In the rows, 128 means zero.
Each path below is one point turned by a fixed rotation once a step. After each direction that follows a path, write how fast that rotation turns it, in deg/step (0 if it stays still).
Each turn is a multiple of 5 degrees from 10 to 175, or 0.
Each row of a path follows its step; steps can be skipped.
Path 1:
step 0: [129 136 126 134 122 130 128 119 125 133 130 128 124 120 127 133 119 120
 136 129 118 121 139 130 122 125 109 131 131 107 129 135 131 133 124 143
 110 116 134 122 121 135 126 136 112 123 125 139]
step 1: [125 136 115 143 128 145 119 127 133 122 131 133 137 138 119 133 109 117
 138 137 124 123 142 138 134 128 118 131 129 115 123 124 130 134 127 133
 136 122 133 122 121 121 127 140 120 120 121 131]
step 2: [126 135 116 137 125 143 128 122 124 124 119 139 135 154 127 136 129 118
 121 138 133 125 127 135 129 132 120 121 125 120 132 128 131 118 132 131
 149 136 136 115 127 122 130 137 134 130 127 121]
step 3: [133 123 133 129 122 149 135 114 115 120 117 131 130 139 141 138 126 124
 119 136 137 130 117 124 134 127 119 121 116 121 136 140 132 123 131 131
 131 134 133 125 140 145 130 125 139 130 126 125]
step 4: [139 119 130 132 135 152 130 123 115 131 124 124 134 113 130 132 125 136
 133 136 138 126 131 118 137 118 126 125 114 126 140 133 126 133 123 128
 127 127 124 129 127 138 124 117 148 126 125 139]
step 5: [127 135 127 128 124 144 140 135 125 147 126 133 127 118 128 118 130 143
 136 133 124 125 141 118 131 114 126 131 122 122 138 126 124 128 125 128
 134 125 132 123 120 120 116 122 142 144 124 139]
step 6: [129 142 128 133 113 134 135 127 133 139 131 132 122 127 136 122 132 141
 142 128 117 134 132 115 133 116 121 143 131 112 125 131 136 125 128 144
 135 127 127 128 135 123 121 126 121 141 125 119]
step 7: [134 135 125 130 120 131 121 109 124 132 136 132 135 129 129 135 129 139
 147 133 122 129 133 117 132 127 124 135 139 112 120 131 127 119 133 139
 132 126 108 122 137 127 138 138 120 119 133 120]
step 8: [121 128 123 123 118 140 124 106 125 135 140 131 139 131 116 130 120 131
 128 133 124 118 125 131 135 137 124 127 130 111 119 122 110 118 142 126
 126 125 127 117 127 126 141 134 133 122 136 130]
step 9: [122 132 119 137 122 134 133 118 129 130 141 124 135 125 128 132 126 119
 114 133 132 129 112 132 138 129 118 120 112 112 121 117 118 125 135 134
 125 118 139 116 115 133 128 123 134 132 135 122]
[125 129 126 129 126 129 128 128 131 130 131 131 127 129 125 127 126 129
 127 127 130 124 128 130 127 128 130 130 128 134 131 126 129 129 131 129
 130 129 128 124 129 124 130 129 134 130 131 133] | 110
[132 131 127 129 126 128 129 126 127 125 129 126 133 124 129 128 124 126
 131 128 129 130 130 127 127 127 131 129 125 133 126 131 128 130 129 127
 129 126 124 129 129 129 129 133 128 123 126 132] | 110
[130 127 129 125 128 128 126 127 127 130 126 131 129 132 129 130 129 126
 129 125 128 134 123 128 126 129 127 133 132 130 132 130 128 127 130 129
 130 130 122 125 131 129 128 130 129 128 126 124] | 85
Path 2:
step 0: [123 137 117 112 126 127 139 135 118 128 135 137 111 117 142 127 143 125
 126 120 136 126 109 142 136 125 134 131 134 115 129 115 123 128 124 124
 122 118 115 127 141 118 128 132 127 137 121 131]
step 1: [110 122 132 119 119 140 134 114 133 136 123 118 112 131 133 125 135 139
 127 146 120 135 143 123 135 129 122 133 133 115 129 131 120 117 122 131
 133 114 127 134 137 139 128 120 142 126 141 134]
step 2: [145 126 131 139 125 122 123 113 123 125 118 122 120 127 134 119 119 138
 117 139 129 129 105 133 123 125 125 126 118 134 132 137 136 145 128 140
 136 109 125 139 131 120 123 124 135 116 128 123]
step 3: [113 133 134 132 120 123 127 123 131 131 124 126 112 136 130 139 137 120
 118 107 137 121 108 127 110 122 133 132 135 127 129 116 123 127 131 135
 112 126 129 139 145 133 131 128 117 127 121 130]
step 4: [113 136 149 141 123 133 130 124 146 119 129 133 126 127 131 120 122 126
 139 133 120 131 142 130 120 114 137 119 138 117 132 129 124 125 118 135
 147 124 144 137 130 138 122 123 131 124 132 133]
step 5: [139 126 129 147 137 137 136 120 128 116 131 128 134 111 122 117 125 130
 129 126 125 119 105 124 140 119 128 124 124 121 141 129 119 135 120 134
 125 132 115 144 121 114 119 129 125 128 118 120]
step 6: [127 121 127 136 125 139 124 131 121 130 120 131 128 118 118 138 158 129
 119 131 129 113 124 131 121 126 128 135 138 117 126 116 115 125 131 133
 121 142 128 125 134 150 127 114 120 132 132 127]
step 7: [135 127 137 121 121 135 123 133 132 135 136 135 124 114 119 119 115 133
 134 141 130 131 130 156 134 128 138 121 142 115 128 127 131 142 126 137
 140 131 136 122 137 130 124 130 132 117 142 140]
step 8: [128 122 124 119 130 137 138 126 131 116 130 136 122 135 130 130 131 131
 123 130 133 128 114 131 136 131 120 133 131 123 131 122 123 138 111 132
 111 127 105 138 131 108 121 147 125 129 148 123]
step 9: [119 125 135 133 125 129 125 131 117 134 104 130 124 131 145 134 145 128
 121 146 135 125 130 118 126 135 128 135 134 123 130 129 139 128 116 136
 131 133 134 130 141 135 121 116 138 147 142 129]
[127 130 128 129 126 126 124 128 124 128 130 130 126 132 126 133 126 127
 133 130 128 126 126 123 127 131 128 132 129 129 126 128 129 129 128 128
 129 127 131 135 128 125 128 130 132 127 130 129] | 55
[129 128 131 131 124 127 129 132 132 131 133 125 132 131 127 124 128 130
 127 129 127 129 130 127 132 127 127 126 126 124 126 128 127 125 130 129
 130 127 128 130 131 128 130 132 130 126 131 132] | 120
[129 129 127 128 130 128 129 127 125 129 135 128 124 126 129 127 126 127
 129 126 129 132 123 124 131 126 130 128 126 129 131 133 126 131 130 128
 126 131 129 126 133 127 128 128 126 130 129 131] | 145
Path 3:
step 0: [128 122 133 135 130 131 124 122 125 134 123 140 126 125 114 128 126 127
 121 118 133 119 137 134 137 113 128 129 128 115 125 124 131 132 122 150
 126 130 135 121 140 125 121 120 105 123 135 134]
step 1: [138 115 128 137 133 132 133 136 122 126 121 123 120 132 143 127 136 120
 135 126 123 117 125 120 141 123 119 120 132 152 120 130 138 129 130 121
 124 117 121 127 141 129 126 129 128 122 118 119]
step 2: [118 137 125 116 135 117 137 128 138 130 125 137 115 126 121 132 122 129
 131 124 121 121 135 135 133 132 136 125 129 129 141 143 133 137 143 133
 122 126 108 122 126 118 124 122 114 131 140 127]
step 3: [130 122 132 146 126 139 130 119 124 112 121 139 135 131 122 149 123 140
 133 128 117 115 120 124 130 129 125 115 141 125 127 126 119 133 131 126
 131 119 129 120 133 133 119 127 134 136 123 132]
step 4: [119 119 136 119 117 121 124 120 129 145 130 129 139 126 134 124 122 144
 130 132 124 125 132 136 135 118 143 133 137 144 124 131 133 124 130 121
 127 135 112 130 131 119 128 137 119 130 118 123]
step 5: [128 117 127 131 133 139 125 129 126 124 118 122 122 130 101 139 125 131
 142 114 124 135 132 133 131 126 131 133 142 126 133 125 144 137 119 137
 125 121 133 133 115 131 125 134 125 124 136 126]
step 6: [126 116 118 114 132 124 116 117 118 131 127 131 124 122 124 139 124 128
 119 131 120 113 125 105 137 133 125 129 123 138 121 133 134 123 126 118
 128 128 125 125 131 122 125 121 137 114 116 134]
step 7: [123 125 129 137 129 126 130 133 132 137 125 135 120 125 131 123 129 144
 130 138 121 139 115 126 131 136 139 122 121 142 142 133 136 132 131 134
 116 127 124 139 109 133 116 130 127 132 143 139]
step 8: [113 113 120 134 133 133 119 116 127 119 132 130 140 131 121 124 118 138
 136 119 120 113 124 125 113 127 125 121 120 121 124 137 128 131 121 123
 135 135 132 130 124 132 131 114 133 130 137 113]
step 9: [114 124 146 117 123 133 129 143 123 133 131 107 128 130 126 129 130 133
 122 143 121 127 120 124 131 120 144 128 120 127 132 127 129 120 118 113
 134 121 126 127 130 131 112 139 129 126 126 128]
[129 124 127 130 126 126 127 129 130 131 123 126 130 128 131 124 129 125
 128 127 128 132 126 130 125 128 128 128 129 131 132 130 129 125 135 125
 125 130 125 131 127 128 125 131 127 127 125 128] | 130
[125 128 128 129 126 130 129 129 128 127 129 128 127 132 126 132 129 128
 124 123 130 128 123 130 132 132 130 131 133 131 129 129 127 129 130 130
 128 131 127 128 129 124 130 127 129 131 124 126] | 35
[127 130 131 129 130 128 128 129 128 130 133 128 127 130 133 128 132 128
 126 127 125 126 127 123 126 127 129 128 130 131 124 127 129 125 129 127
 132 126 125 129 126 131 129 132 124 126 125 131] | 135
Path 4:
step 0: [119 132 121 105 109 104 132 123 124 127 131 126 122 128 118 129 128 132
 121 138 128 131 126 126 122 130 127 118 136 135 115 123 125 137 132 125
 122 115 123 121 122 135 136 134 108 134 121 140]
step 1: [127 134 129 113 133 103 124 139 123 126 129 146 116 132 114 129 123 127
 121 132 134 116 119 144 118 123 127 126 129 117 130 124 136 141 139 133
 125 131 112 133 122 137 129 121 124 131 121 137]
step 2: [110 125 123 118 122 112 121 147 125 134 127 137 121 129 117 137 130 111
 137 128 129 116 127 135 121 126 115 124 117 126 138 118 117 120 127 128
 127 121 129 122 114 135 135 134 112 119 118 128]
step 3: [126 124 119 121 129 120 122 142 147 129 133 133 136 124 110 129 126 126
 129 137 127 123 137 126 116 121 121 120 122 120 117 116 142 140 134 124
 126 114 123 125 118 127 143 138 127 114 114 124]
step 4: [112 122 140 121 127 119 118 138 130 118 121 133 133 133 109 134 125 120
 127 146 117 110 125 118 116 127 120 126 125 122 117 138 131 128 130 123
 131 124 115 118 131 135 135 130 131 116 140 135]
step 5: [122 130 136 109 119 131 118 121 131 137 133 135 125 129 122 143 146 121
 120 135 122 116 128 125 115 130 131 111 125 137 126 124 132 140 140 123
 117 128 132 121 122 137 136 128 125 106 129 138]
step 6: [134 123 144 119 134 124 119 140 129 135 130 139 126 124 126 135 148 125
 117 135 122 120 129 127 133 116 129 133 120 116 120 123 122 144 134 133
 136 123 118 130 133 152 138 135 129 119 118 132]
step 7: [133 126 125 106 126 107 126 134 134 124 131 116 125 123 127 139 143 120
 118 131 123 119 134 119 129 121 129 134 109 129 121 130 119 126 119 120
 124 127 126 108 121 141 136 140 123 127 131 132]
step 8: [135 122 132 111 112 101 114 126 126 128 135 140 129 120 126 125 127 127
 114 132 123 132 127 116 130 118 133 124 124 121 121 113 135 143 134 113
 122 128 121 126 121 125 141 130 129 134 131 136]
step 9: [129 121 134 115 120 108 117 136 126 128 121 138 123 119 128 131 132 120
 130 133 114 122 120 132 112 136 135 137 121 117 131 131 123 129 123 126
 117 138 104 140 116 138 130 129 118 126 132 134]
[129 128 128 128 124 131 126 127 129 128 130 128 131 122 128 128 128 132
 128 125 132 130 127 130 130 128 127 126 130 127 125 124 134 130 133 127
 130 131 128 125 126 128 128 129 130 128 123 131] | 145
[127 129 129 126 125 130 130 129 128 129 128 124 127 128 129 133 125 128
 129 128 128 128 125 124 129 126 125 124 127 129 133 125 125 124 131 127
 123 130 130 124 128 129 131 125 131 130 129 128] | 135
Path 5:
step 0: [129 131 123 131 130 127 112 139 129 127 144 122 132 128 109 127 127 125
 129 129 106 118 118 123 139 131 142 133 135 140 126 124 132 116 130 130
 133 128 143 128 121 137 115 131 124 131 132 111]
step 1: [131 116 124 143 134 122 129 135 129 133 138 133 138 137 125 132 124 146
 134 121 108 121 114 129 144 131 136 139 116 128 140 130 131 143 132 122
 127 116 129 125 130 122 122 134 124 143 131 134]
step 2: [133 137 115 142 129 137 118 143 114 128 140 137 123 128 119 129 115 134
 147 133 128 123 133 123 130 135 128 127 131 122 125 129 133 136 119 120
 134 109 128 133 124 127 139 128 131 138 140 142]
step 3: [137 125 131 135 124 136 125 139 148 126 127 123 116 139 128 123 112 132
 129 143 130 141 124 130 135 134 137 132 138 142 117 134 138 140 121 113
 136 121 124 136 129 131 125 117 137 130 133 133]
step 4: [134 124 115 133 138 133 122 142 135 127 123 120 128 143 124 135 121 113
 136 127 124 129 141 137 144 137 143 124 131 142 129 135 125 117 120 123
 122 121 133 137 117 125 120 122 123 127 120 114]
step 5: [139 121 122 135 132 124 117 140 141 126 147 137 129 141 114 131 132 132
 125 135 118 118 123 128 130 121 138 140 139 141 135 137 119 123 135 127
 129 126 136 120 121 121 123 147 127 129 131 120]
step 6: [138 136 123 147 123 125 127 142 124 130 144 124 132 128 124 134 127 139
 133 122 112 125 128 128 152 116 119 132 122 122 140 127 136 132 135 115
 134 116 127 121 122 123 131 124 134 138 129 122]
step 7: [126 131 127 135 122 143 111 141 127 135 145 123 125 125 122 121 119 132
 138 143 126 123 130 123 135 130 135 131 122 125 120 120 127 143 125 113
 137 115 121 140 129 142 120 133 120 140 136 130]
step 8: [131 119 124 137 125 120 132 132 130 140 121 130 122 141 136 114 107 132
 130 135 121 132 126 135 142 140 143 132 136 133 120 130 133 130 121 108
 119 114 128 143 118 124 123 130 131 129 131 134]
step 9: [141 129 105 131 140 123 123 144 134 123 134 130 120 128 109 131 122 120
 124 132 131 137 127 130 127 131 136 122 138 143 140 134 131 121 117 122
 119 115 135 138 115 131 125 128 119 130 128 128]
[128 129 131 127 129 123 127 133 128 128 125 128 132 122 125 128 128 132
 131 127 127 128 128 126 132 128 129 128 128 121 126 128 129 128 130 128
 131 130 126 127 129 127 126 133 126 129 129 125] | 65
[129 127 129 124 125 126 124 130 132 130 124 129 129 132 126 129 127 126
 125 124 128 128 127 127 126 133 126 127 132 126 126 124 127 127 129 127
 125 124 130 130 127 129 125 127 128 126 125 125] | 80
[127 130 126 132 126 126 130 125 126 127 123 130 129 127 128 133 126 127
 130 128 125 127 130 129 128 126 129 124 124 129 126 125 130 123 127 127
 130 126 128 129 126 128 131 129 133 130 124 127] | 160
Path 6:
step 0: [125 115 123 125 111 120 134 140 122 134 131 126 115 129 113 139 134 134
 141 125 131 118 130 113 135 122 126 125 116 121 141 126 121 116 124 113
 128 127 140 128 126 135 135 131 135 133 136 130]
step 1: [125 142 132 131 128 132 129 109 131 115 132 115 131 129 135 105 126 117
 118 124 113 118 134 138 135 132 131 136 122 134 125 123 127 123 125 123
 123 138 122 129 137 123 118 134 135 133 136 118]
step 2: [132 116 119 114 125 123 131 126 125 127 113 133 118 133 125 131 118 126
 135 134 135 120 121 124 133 133 118 126 137 126 118 137 132 139 119 131
 124 134 130 126 103 121 133 114 127 132 133 147]
step 3: [119 127 115 134 117 136 125 122 112 125 131 131 128 136 120 125 136 129
 131 123 126 135 129 119 133 130 134 136 105 126 138 116 117 123 127 122
 135 128 140 131 128 140 138 143 131 127 135 115]
step 4: [141 135 133 122 133 130 135 128 132 122 124 121 120 125 132 119 128 125
 111 128 118 110 142 123 144 122 132 130 139 132 117 126 137 118 129 133
 118 129 120 125 130 112 128 134 135 141 140 136]
step 5: [116 125 128 119 126 113 120 120 120 131 124 129 129 130 117 124 119 111
 135 137 130 123 112 117 123 137 120 123 127 125 123 140 120 129 117 117
 133 133 137 130 120 135 142 115 125 122 136 128]
step 6: [134 124 120 142 131 146 135 125 121 119 130 135 111 132 128 124 132 129
 128 115 128 119 134 126 138 122 116 137 119 132 135 114 122 130 119 125
 134 131 137 139 131 133 119 147 136 137 125 128]
step 7: [138 134 139 117 124 118 123 124 118 133 124 126 136 129 124 127 117 125
 119 139 117 119 136 130 148 143 130 133 126 127 124 129 149 121 130 135
 117 133 127 117 118 123 136 123 129 129 134 123]
step 8: [121 120 124 128 127 135 126 123 128 129 127 132 129 139 119 120 134 109
 126 126 147 138 120 118 124 116 120 124 121 133 123 135 113 121 112 114
 130 126 122 132 118 129 136 123 131 137 140 135]
step 9: [129 131 122 138 124 126 121 121 114 119 123 138 120 122 126 131 133 125
 134 118 115 116 146 127 145 129 122 133 138 122 124 126 132 135 131 131
 135 141 141 127 147 130 126 143 127 131 129 126]
[128 130 128 131 126 132 124 128 124 128 130 125 122 128 129 129 129 132
 126 128 127 129 129 125 128 129 130 127 131 127 134 125 130 126 125 126
 131 133 128 125 131 126 125 128 128 128 128 126] | 125
[125 128 131 132 129 126 132 122 127 130 126 125 124 129 130 128 133 127
 128 125 132 130 129 129 130 129 128 129 126 127 128 128 128 128 130 127
 127 127 130 131 131 128 126 131 130 123 130 130] | 135
